In the rows, 128 means zero.
Turns in one plane each, and the order they were made in; the first pair answered:
J:
[161  97 128  91 131 143 129 103 114] -> [151  90 122 114 140 158 122 101 119]
[166 100 118 130 145 191 139 113 135] -> [138 114 109 152 137 192 126  92 153]
[ 90 180 145 143 118  95 109  93 142] -> [119 173 152 117 121  69 125  99 119]
[200  83 112  78 126  98 134 104 114] -> [200  71 103  95 141 139 135  94 129]
U:
[123 161 113 177 116 130 124 154 134] -> [135 122 107 144 102 157  98 111 129]
[120  88 128 114 123 163 113  88 153] -> [136 107 152  69 109  88 140 113 113]
[147 130 122 144 128 169 134 141 141] -> [164 116 124 104 116 155 122 115 118]
[103 153 124 167 131 133 134 124 144] -> [122 121 115 144 124 139 109  80 130]
C:
[137 122 131 109 115 121 114 109 111] -> [119 125 126 150 129 156 118 115 135]
[ 63 174 117 155 114  93 107 117 158] -> [130 112 115  72  97 101  89  69 108]
[147 126 110 127 142 144 117 109 154] -> [124 155 119 132 141 108 124 121 152]
Now pairs of rows:
Between the rows of a pair lie 2 to 4 turns.
[155 153 166 100 141  85 196 211  82] -> [160  83 120 149 163 238 159 162 118] => C J
[112 131 111  88  84 120  71  46 114] -> [111 186 134 174 149 131 178 211 132] => U C U U
[185  87 120 185 174 203 163 176 109] -> [206  70 127  71 118 103 109  93  56] => U C U U
[136 137 118  82 107  45 125  98 107] -> [117 100  79 153 137 169  92  72 162] => C J
[ 57 151 106 120  84  72  43  36 154] -> [ 45 213 139 156 108  26 111 125 158] => J U
